In the rows, zero is written as 128.
A single turn carries every row of the set below to another of its rows. Some are shown first; where does it send the rows asked next?
rir: [147 138 135 121 142 101  90 111 123 108 129 129 142 130]
viti: [149 139 138 123 146 103  94 114 125 108 120 123 140 133]
vopus: [151 153 139 103 114 131 135  95 132 140 112 131 138 114]
zusal: [150 136 137 123 143  92  86 112 123 113 130 124 146 129]
bonuz: [127 117 126 149 123 125 144 115  90 134 165 124 122 124]
bom: [137 145 134 101 108 119 115 123 125 136 168 103 139 111]
sime: [163 142 149 111 120  82 116  97 130 165 118 111 164 104]
kib: [133 119 137 158 140 121 158 127  95 135 127 101 120 134]
Milug: [127 131 133 150 145  62 128 113 116 147 133 128 159  94]
kini: [153 146 137 101 107 107 116  88 127 154 140 135 154 102]
kaz: [126 104 111 103 109  96 128 119  68 178 113 118 138 121]
paze: [151 137 140 125 148  93  91 115 125 113 119 119 146 132]
difem: [125 107 112 105 114 106 137 123  70 173 100 115 131 126]
bifi: [139 109 100 107 106  94 145 120  65 166 123 111 137 129]
bel: [141 110 144 163 143  83 142 128  93 154 135  88 141 126]
kalig: [138 110 100 108 107 100 150 121  66 162 117 111 133 132]
Mapak: [126 137 136 153 155  82 148 122 121 135 101 121 144 106]
Fuvab: [160 149 151 113 129 106 135 104 134 152  90 108 148 116]
sul: [147 145 151 114 131 104 128 140 132 142 122  71 142 121]
namib: [135 109 133 153 125  87 128 115  88 154 174 110 143 116]
posiv: [128 105 114 106 114  95 133 123  69 178 102 110 137 124]
Zafa: [140 110 103 110 111  96 150 123  66 165 112 105 135 133]
zazu: [116 142 124 144 142 111 151 113 119 121 119 145 131 106]
tipub: [124 107 109 102 108 107 133 119  69 172 111 121 131 123]
bapu: [138 151 140 106 120 134 134 133 130 127 134  92 128 122]
vipul: [141 109 102 110 110  89 146 122  66 168 117 106 138 130]
zizov: [117 135 121 140 131  90 132 104 115 133 151 151 145  94]
tafeg: [147 140 146 109 119  88 109 130 127 150 155  81 154 109]

kalig turns into Zafa
sime turns into kini
Where do these go?
rir turns into viti
Milug turns into zizov
namib turns into bonuz
kaz turns into tipub
sul turns into tafeg

A single turn carries every row of the set below to another of its rows. Some are shown first; where does it send the rows asked next?
nisaf: [ 78 137 130 126 142 148 131 119 139 157 127 109 118 106 111 135 131 122]
palub: [122 160 100 124 125 137 169 136 145 134 101 119 154 115 106 125 151 120]
gori: [157 129 128 125 125 128  94 132 134 115 123 150 123 106 137 155 105 112]
Ris: [148 136 123 123 127 129 119 148 159 111 115 134 151 105 136 159 101 105]
nam: [142 146 105 127 119 133 131 111 100 137 113 147 106 119 108 117 162 135]
vedak: [128 100 148 162 101 134 129 120 116 101 139 121 113 152 133 112 140 134]
Kuro: [167 138 126 117 125 110 116 127 129  88 103 149 140 119 134 137 119 111]
Ful: [ 88 121 157 157 116 137 127 101 120 129 144 111 111 125 118 104 139 117]
manin: [170 132 114 124 115 120 122 144 137  97 111 147 141 116 138 156 125 118]
rebe: [116 110 142 161 105 137 159 140 149  97 129 101 149 151 132 117 135 125]
nibu: [115 128 117 127 121 134 130 110  99 136 123 133  95 123 115 129 170 144]
devu: [151 138 138 116 136 118  98 121 135 103 112 146 133 109 133 138  97 102]
zomip: [ 85 129 147 156 113 135 162 121 146 118 130  95 147 129 116 108 144 113]
zule: [103 155 123 125 142 150 120 114 135 163 122 126 119 100 105 123 119 111]
vivi: [149 143 130 116 134 117 123 133 151  95 103 136 156 112 133 141 102 100]
Duni: [112 121 140 158  99 125 155 111 113 106 130 114 124 140 119 103 170 129]
domu: [ 99 107 160 161 118 146 124 125 145 119 145 105 126 138 131 116 109 117]
vaba: [104 140 107 125 122 134 174 136 139 127 108 108 143 124 113 136 169 134]

manin turns into Ris
Duni turns into zomip
Where do these go?
nibu turns into vaba
vivi turns into devu
vedak turns into rebe
nam turns into palub

A single turn carries every row of the set below to another of its rows. Some are shown first; where does it send the rows asked next?
Rol: [141  97 134 137 116 108 139 129 156 131 140 159 137 129 162 139 126 130
 160 119 154  97]
fekoz: [133 118 159 128 156 138 132  80 123 145  97 146 120 125 131 121 120 118
 137 138 113 129]
Kigus: [114 136 141 140 103 126 146 141 158 140 164 120  95 145 157 119 117 129
 144 116 143 139]
lidaf: [123 154 112 123 135 117 114 131 128 111 117 103 143 135 114 113 158 109
 114 108 153 131]
Zoki: [125 117 157 170 138 112 122 158 117 130 134 120 124 119 150 129 155 128
 125 101 128 142]
Kam: [137 120 130 138 112 119 129 126 161 133 110 142 143 130  80 135 118 132
 119 106 136 112]
bolur: [156 116 152 103 130 138 119 128 133 117 131 134 153 119 140 128 156 116
 122 183 110 126]
Kalo: [109 130 132 156 133 123  98 112 119 121  94 155 148 109 107 143 129 127
 130 116 147 129]
dize: [133 118 124 130 115 160 128  97 146 129 118 122 155 152 112 119 128 130
 161 147 170 110]
duveg: [139 120  94 138 122 155 139 115 143 140 120 117 139 153 113 140 119 133
 146 152 159 103]
tefu: [111 122 153 127 121 156 102 133 136  95 113 166 122 120 130 154 140 125
 131 121 125 157]
vofer: [138 132 140 133 134 160  90 107 128 121 145 111 149 141 107 103 150 134
 115 146 135 103]
febez: [119 123 109 128 115 135 124 130 114 155 102 153 128 127 154 148 114 109
 156 145 150 163]
reka: [136 134 144 135 133 158  89 107 120 115 146 113 145 144 103 104 148 140
 119 147 127 112]
mogot: [ 99 131 143 145 117 127 105 102 168 117 154 121 142 126 150 110 123 123
 132 155 170 130]
Namo: [147 105 134 127 116 143  97 123 131 125 148 145 160 145 158 127 131 133
 169 139 155 100]
Dul: [116 131 132 125 109 138 126 154 117 121 161 141 123 130 179 122 119 122
 146 141 107 153]
bunez: [121 137 160  97 110 116 106 108 145 120 128 157 136  98 132 115 126 105
 124 153 116 145]
fiz: [ 98 134 146 145 123 117 109 107 168 117 159 123 137 117 147 106 125 127
 129 153 168 127]
kevu: [129 120 108 134 130 121 140 149 144 166 130 121 135 126 150 151  96 145
  99 135 132 133]
Vafe: [106 133 151 105 131 144 145 111 106 126 126 145 124 124 168 115 116 119
 140 146 101 142]
rez: [142 120  92 132 119 150 140 128 151 143 120 115 136 152 126 148 104 142
 139 154 154 118]
Lenir: [145 118 138 132 132 157  83 111 130 121 152 112 155 146 120 104 146 143
 128 143 140 106]
livud: [134 121 137 155 139 129  91 131 136 139 144 114 143 119 143 131 162 114
 124 156 180 130]
Fom: [150 124 159 158 167 127  99  98 137 152 111 125 127 127 129 129 143 112
 119 136 138 127]
Bib: [112 130 159 122 105 150 123 143 156 101 155 149  95 137 143 130 144 129
 124 132 126 153]
notiz: [111 126 139 102 123 107 121 135 145 151 141 131 138 101 159 126 107 133
  94 136 132 153]
lener: [122 133 105 150 118 124 145 136 147 158 142 106 143 139 159 117 104 119
 146 117 159 138]
gevoz: [111 131 144 103 118 146 144 126 109 126 137 137 121 122 172 119 113 121
 145 143  98 151]
vigin: [127 136 138 136 135 154 121 124 104 126 118 134 124 111 117 130 140 116
 116  93  91 119]
kinop: [130 114 152 148 124  96 157 147 172 120 136 134 124 109 149 132 131 123
 123 122 118 129]
kepef: [142 122 125 141 111 115 132 129 160 136 107 153 142 128  83 138 120 133
 126 112 132 115]
Mota: [117 120 116 120 114 137 122 129 112 149 103 155 131 120 147 148 113 106
 156 152 154 162]
zopo: [128 137 148 125 128 149 110 111 131 118 134 107 125 128  87 111 158 132
 100 134 130 111]
fimi: [132 119 143 134 138 146 128 126 103 133 124 148 107 108 128 139 127 128
 117 127  80 119]
muv: [127 123 154 164 141 112 125 161 116 126 142 123 118 120 155 125 159 133
 126 106 122 141]
Kagis: [107 126 141 110 119 151 150 130 112 122 136 140 128 122 176 118 109 125
 147 143 101 147]
burop: [116 128 125 144 108 125 151 139 154 146 163 110 108 142 162 114 112 132
 146 118 151 137]
suga: [132 137 133 137 130 155 121 125 108 131 123 133 118 106 122 127 135 110
 112  94  90 125]
Vuzon: [140 140 117 112 126 107 120 146 138 113 115 124 150 162 119 124 156 121
 129 157 164 137]
dur: [141 116  93 135 117 154 136 120 144 142 122 121 141 159 115 134 111 138
 146 152 164 111]
nagi: [128 136 123 132 136 151 117 125 105 125 115 132 129 115 114 125 149 109
 111  86 108 120]
Zeli: [151  98 132 126 117 120 139 160 135 146 116 145 146 149 135 144 132 135
 150 165 149 150]
kes: [116 129 127 139 103 125 148 143 151 153 163 107 113 147 154 109 118 130
 147 119 155 134]
bavor: [157 114 153  97 134 142 122 127 129 118 130 139 147 115 133 129 151 119
 121 177 109 117]

kes turns into reka
livud turns into bunez
febez turns into Kam
Where do these go?
burop turns into vofer
fiz turns into bolur
Rol turns into Fom
kevu turns into lidaf
fimi turns into lener
nagi turns into Kigus

